128 stands for zero in the data rows.
Some points:
[103 137 144 138 189 115 153  85 108 108 107 128 132 103 103 179 152 140 118 145 129 145 150 124 105 146 103 138  82 108 147 113]
[112 150 120 125  61  51 156 103  99  79 131  79 131 138 138 138 118  84 151  89 133 127 159 129 109  99 130  89 138 107 154 167]
[110 116  84 132 142 125 113 162 162 107 103 103 132  97 134 141 154 109 136  76 143 107 130 181 127 137 121  68 133 132 151 103]
[111 117 117 106 156 118 129 140 111 127 100  83 142 126 156 131 143 100 135  79 148 113  95 179 135 156  99  43 171 113 119 108]
[125 164 110 133 131  85 133 124 132 120  97 113 115 104  99 108 175  98 126 147 170 119 136  80 148  93 118 149  96 150 146 149]
[157 137  75 136  93 117 121 140  95 135 122 109 185 119 156 113 181 121 106 134 100 112 102 202 131 125 115 112 147 146 142 154]
[170 132 140 160 132 139 116 156 140 145 134 122  51 164 143 107 122 135 140 148 125 146 115 121 126 129 190 158 119 148 135  97]
[115 148  98 116  99  94 130 126 120 109 133 114 157 123 143 128 137  96 119  91 141 106 114 186 163 104 140  96 130 124 190 150]
[156 173 155 141 112 142  90 119 131 146 154 151  74 169 142 120 102 154 144 118 115 124 111 123 115 115 140 182 127 126 106  86]
[119 156 118  89 193  86 116  89 125 147 147 129 125  85 117 167 164 117  87 122 119 142 134 142 112 160 126 134 106 119 130 108]
[167 140 140 157 126 168 120 143 154 149 160 125  62 157 132  89  92 140 172 138 111 135 138 113 141 124 180 151 135 136 125 114]
[137  79 121 146 148 159 114 132 109 136 142 137 169  92  95 151 118 143  88 159 133 164 152  97 164 144 157  98 145 109 108 104]
[109 175  79 121 113  83 139 146 127 104 129  97 170 107 142 126 103 129 128 111 120 138 120 171 134 131 135  78 135 125 191 155]
[121 124  81 111 102  71 106 135 129 149 116 138 148 125 172 102 147 118 150 108 127 111 167 163 161 106 126 111 127 126 184 157]
[100 117 159 112 146 199 132 165 162 105 174 119 152 203 123 172 131 141 131 146 119 133 105 150 110 138 166 153 180 131 118 201]
[135 141 156 133 123 124 108  94 129 103 151 173 130 120  91 130 105 145 118 114 125 101 126  95 132 140  56 162 152 110  58  92]
[118 127 118 115 179 139  84 116 120 147 103 127 116 100 134 154 119  78 141 166 148 132 133 111 139 129  67 142 115 158 120 120]
[113 175 128 157  90 118 125 133 111 109 150 126 171  99 204 141 121 112 108 115 122 102 149 188 137 146 122  86 133 122 141 150]
[161 166 146 148 137 145 115 141 114 143 157 137  85 176 126 109 108 130 139 115 105 124 143 120 100 103 136 195 115 112 110  75]
[ 96 110 128 142 163 138 125 145 108 123 127 136 142 102 133 158 133 141  94 169 139 102 147 106 139 196 180 151  90 102  94 191]
[118 138 101 148 114  89 121 129 108 115 128 116 148 100 172 116 134 122 119  98 110  91 130 180 109 107 100  99 107 120 163 152]
[128 142 135 108 142 114 116 115 141 157 122 182 143 102 112 146 140  95 122 132 102  93 108 154 124 151  91 133  68 133 139 107]
[130 151 111 116 133  80 159 141 128 106 124 116 139  99 162 110 138 122 108 115 134 111 111 154 151 102 131  94 140 133 207 166]
[120 120 139 106 146  94 181  93 161 113 118  94 122 120 124 154 165 113 117 139 155 115 138 144 120 114 165 118  59 151 167 137]
[106 157 107 132 121 104 139 105 111  85  91 103 166 139 147  94 121  94 123  88 105  94 127 173 122 144 109  96 160 138 178 134]
[110 114 119  82 156 155 115 128 161 134  86 131 127  96 109 147 147 102 128 172 111 134 123 106 115 128  94 153 109 138 123  84]
[160 157 136 153  72 129 124 136 128 126 178 107  69 167 135  91 108 159 130  91 101 136 123 161 133  97 174 168 116 125 146 112]
[153 108 143 134  84 149 111 136 103 147 104 142 136 153 138 116  83 159 140  85 118 142  97 127 116 156 176 157 136 165 109 214]
[ 96 112 126 149 105  73 143 114 118  89  98  98 160 140 123 110 161 126 127  90 142 114 159 196 143  82 111  81 126 117  94 148]
[168 140 158 121 142 158 162 128 173 129 187 137  86 167 166 124 122 149 149 123  86 159 113 167 131 144 174 159 110 105 135  92]
[148 165 148 154 101 138 102 143 130 143 161 139  65 162 123 133 101 135 153 100  95 122 123 122 112 125 151 168 123 138 110  69]
[128  87 134 119  98 173  85 146 135 145 143 118 112 153 133 127  93 172 141  78 102 164 129  92 121 170 150 125 153 147  66 186]
[134  70 121 127  84 149  87 135 132 161  98 128 103 162 117 126 102 139 139  86 110 158 100  94 131 160 169 121 110 166 102 178]
[134 148 116 112 138 120 110  91 101 145 108 138 130 103 105 123 140 143 106  96 156 116 122  92 102  83  72 150 132 129  91 103]
[125 106 147 117 135 189 108 156 151 122 160 165 146 184 136 167 129 143 128 139 141 136 114  75 133 127 146 137 205 125 152 192]
[152 152 132 131 106 125 113 161 126 133 166 146  85 161 174  94 133 143 139  67  96 136  96 162 134 126 155 142 120 115 171  96]
[112  97 125 126 137 113 108 102  85 141 171 142 136 148  82 151 139 140  88 110 109 104 129 103  91 127  59 130 120 134  66  95]
[118 111 110 132 137 103 178 162 131 117 121 162  93  99 137 101  88 110  92 171 137 115 151  71 148 125 177  98 104 122 129 161]
[ 87 134  89 150 103  79 125 143 140  87 128 155 166 127 176 105 132 124 115 101 149 111 116 167 119 128 122  88 137 148 175 133]
[117 103 162 111 139 164  96 148 171 123 120 128 114 186 119 187 112 108 134 146 155 140 113  95 118 111 173 133 194 114 145 167]
[130 104 112 110 151 155 146 147 129 125  99 125 141  98  83 134 122 123 141 197 136 110 156  87 130 142 170 112 144 121  91 139]
[126  97 155 115 124 195 129 145 153  94 183 143 142 214 129 146 121 143 139 123 138 133 119 124 107 124 121 167 213 144  91 173]
[140  97 109 100 112 130 113 161 100  74 176 137 192 147 146 139  87 163 115 118  98 126 140 199 144 154  90 128 205 129  97 123]
[ 95 117 153 135 162 154 157 158 119 139 112 124 109  72 115 112 125 141 105 180 147 143 118  79 131 115 163 104 137 134 124 127]
[143 152 132 137 115 146 125 138 125  92 172 133  75 168 167 135 113 133 147  77  99 139 126 185 100 157 183 141 108 126 156 108]
[146 132 120 103 126 120 103  95  99  94 109 169 120 143 125 125 146 137 134 173 156 135 120 103 109 127  48 166 120 127  70 109]
[155 179 148 138  99 116 114 133 136 156 142 136  76 156 123 118 119 127 154  94 133 135 108 133 116 116 155 186 100 136 142  80]
[122 115 151 120 135 182  89 147 161 118 154 164 135 194 131 184 130 129 133 108 133 127 113 109 121 129  94 159 210 144  88 145]
[152 122 105 119 128 165 190 102 160 126 142 122 204 115 147 128 159 162 173 154 144  71 102 119 152 106 115 116 121 151 159  98]
[ 96  81 169 131 151 168 168 116 168 143  93 101 149 141 124 127 150 113 122 180 134 136  94 132 143  99 114 100 111  81 125 114]
[ 96 113 129 139 151 116  99 137 110  74  93 110 113  86 122 152 133  91 127  84 116 139 138 168 158 119 122  68 150 108 137 121]
[124 111 157 138 134 156 139 137 131 150  79  95 144  99 117 127 157 103 118 179 123 118 131 110 136  93 155 139 104 163 144 115]
[115  96 127 131 129 194 154 122 139 147  75 112 155 132  65 122 131 111 126 144 126 155 148 106 137 140 125  82 164 110 115 102]
[133  97 126 141 129 177 126 111 145 150 137 108  98  81 102 109 103 129 158 187 154 141 151 101 139 159 135  89 145  79 123 149]
[108 140 112 110  98  84 161 143 129 136 119 137 182 105 151 103 115 132 105  99 142 109 123 187 137 128 108 102 118 131 176 148]
[163 154 124 162 115 129 111 123 139 149 147 148  76 181 157 122 104 124 147  99 121 133 105 114 115 128 134 180 130 121 127  63]
[184 141 114 120 135  90 141  93 125 127 116 147 108 121 102 126 154 136 138 142 158 125 110  83 118 139  42 180 123 130 110 129]
[112  87 138 127 142 125 134 177 133 148 109 119 122 113  82 158  98 133 151 195 109 135 159  79 133 141 155  99 146 121  97 115]
[128 105 116 127 161 128 110 155 131 145  88 102 121 113  92 138 125 126  99 158 160 129 148  70 113 141 147  93 129  99 102 122]
[136 140 110 113 113  79 118 135 104 129 139 125 152  94 169  92 145 133 136 140 112 108 152 196 134 112 106 112 154 141 171 186]
[108 147 106 150 131 121 109 119  96 135 123 131 154  99 103 154 124 139 100 150 131 131 159 120 148  72  59 170 117 147  93 105]
[128 134 143 140 136 153 144 113 131 133  97 128 120 104 110 125  99 156 136 196 155 153 151  89 133 109 156  77 140 115 129 113]
[128  89 155 124  84 150 132 107 124 146 128 105 140 146 141 163  99 167 138  71 110 144 109 162 109 175 177 162 125 173  92 195]
[133 131 137 126 159 113 139 124 166 162 107 127 121  90  93 156 142  69 109 122 135 137 134 133 146 114  96 123 102 163 110  92]
[136 142 117 124 158 114 137 113 145 127 120 169 164 102 141 135 120 126 121 131 101 105 134 122 109 150  51 152  98 134 129  81]
[136 117 187 125 103 115 171  91 156 175 125 150 174 134 135  81 123 135 109 180 128 158 151 111 145  75 100 136 122 127 101 130]
[105 141 115 119 125  73 142  94 143 113 102 142 115 104 112 117 174 107 127 123 154 130 136  71 121 114 104 165  89 132 128 111]
[100 141 149 128 127  77 140  93 113 119 148 124 117 107  90 151 143 101 124 126 105 122 128  69  93 108 113 163 107 104  46 134]
[132 150 120 132 119 111 146 122  93  85 158 119 176 112 146 141 102 114 124  72  93 101 126 182 132 105 126  82 140 149 163 150]
[145 144 148 144 126 165 124 151 142 144 150 128  58 163 128  97 103 151 132 165 121 164 130 126 125 138 176 173 138 144 129  91]
[122 135  83 110 114 102 126 133 122 112 117 120 160 132 158  86 160 147 114 105 113 124 100 171 166 151  56 116 118  80 174 119]
[115 115 114 123 162 156 124 128 146 136 115  82  90  99  95 110 152 141 129 197 157 143 147  92 136 129 149 104 130 100 117 152]
[154 152 150 158 129 152 105 147 137 159 133 123  52 134 131 111 129 138 153 124 112 149 125 109 125 137 176 141 108 132 150  95]
[151  76 180 128 141 134 180  89 150 130 166  77 192 148 138 121 165 166 116 171 130 128 140 166 102 171 142 159 104 122 130 111]
[124 107 100 114 120 125 151 143 103 169 106 161 156 106 139  69 161 127 117 152 169 125 124 113 146 137 163 125 104  97 169 115]
[113 100 135 127 182 166 162 113 114 143  88 128 128 113 111 113 113 137 159 187 159 144 144 100 163 109 139 110 162 123 122 133]
[156 151 147 138 139 179 143 152 137 155 143 131  54 165 150  93  97 166 152 148 107 149 144 122 122 144 151 161 155 122 128  97]
[109 122 145 130 118 156 151 127 105 160 121 127 110  91  78 138 152 111 140 193 154 141 155  94 134 146 163 112 110 146 129 160]
[147 121 120 156 126  82 124 149 114  93 119 129 157 124 159 122 125 122 105  79 116 115 125 155 125 120  98  89 106 123 192 163]
[149 108 128 114 102 141  72 124 109 147 126 152 142 129 129 147 107 137 130  34 111 144  89 126 140 176 141 155 120 150 108 162]
[114 146 118 114 137  83 100 101  98 120 142 140 152 121  94 132 120 118 140 128 161 125 114  88  99  98 107 130  64 126 105  93]
[107 151 117 111 120 104 144  84  99 106 124 152 117 123  96 148 133 106 127  97 150 141 123  77 105 119  65 125 100 122  67 109]
Along one direction, these points spread out more than along any other. Take the direction at right angles to it along which they spread out most. Go by this last direction. How many in every 100 of the points above lie lower along it than each point below? Round to a whole number. More than half of the points above lie lower than the first one.
[100 141 149 128 127  77 140  93 113 119 148 124 117 107  90 151 143 101 124 126 105 122 128  69  93 108 113 163 107 104  46 134] 76
[110 116  84 132 142 125 113 162 162 107 103 103 132  97 134 141 154 109 136  76 143 107 130 181 127 137 121  68 133 132 151 103] 49
[152 152 132 131 106 125 113 161 126 133 166 146  85 161 174  94 133 143 139  67  96 136  96 162 134 126 155 142 120 115 171  96] 1
[128  87 134 119  98 173  85 146 135 145 143 118 112 153 133 127  93 172 141  78 102 164 129  92 121 170 150 125 153 147  66 186] 17
[163 154 124 162 115 129 111 123 139 149 147 148  76 181 157 122 104 124 147  99 121 133 105 114 115 128 134 180 130 121 127  63] 9
[113 100 135 127 182 166 162 113 114 143  88 128 128 113 111 113 113 137 159 187 159 144 144 100 163 109 139 110 162 123 122 133] 95
[121 124  81 111 102  71 106 135 129 149 116 138 148 125 172 102 147 118 150 108 127 111 167 163 161 106 126 111 127 126 184 157] 41
[136 117 187 125 103 115 171  91 156 175 125 150 174 134 135  81 123 135 109 180 128 158 151 111 145  75 100 136 122 127 101 130] 67
[152 122 105 119 128 165 190 102 160 126 142 122 204 115 147 128 159 162 173 154 144  71 102 119 152 106 115 116 121 151 159  98] 56
[110 114 119  82 156 155 115 128 161 134  86 131 127  96 109 147 147 102 128 172 111 134 123 106 115 128  94 153 109 138 123  84] 94
[170 132 140 160 132 139 116 156 140 145 134 122  51 164 143 107 122 135 140 148 125 146 115 121 126 129 190 158 119 148 135  97] 22
[120 120 139 106 146  94 181  93 161 113 118  94 122 120 124 154 165 113 117 139 155 115 138 144 120 114 165 118  59 151 167 137] 62
[128 134 143 140 136 153 144 113 131 133  97 128 120 104 110 125  99 156 136 196 155 153 151  89 133 109 156  77 140 115 129 113] 82
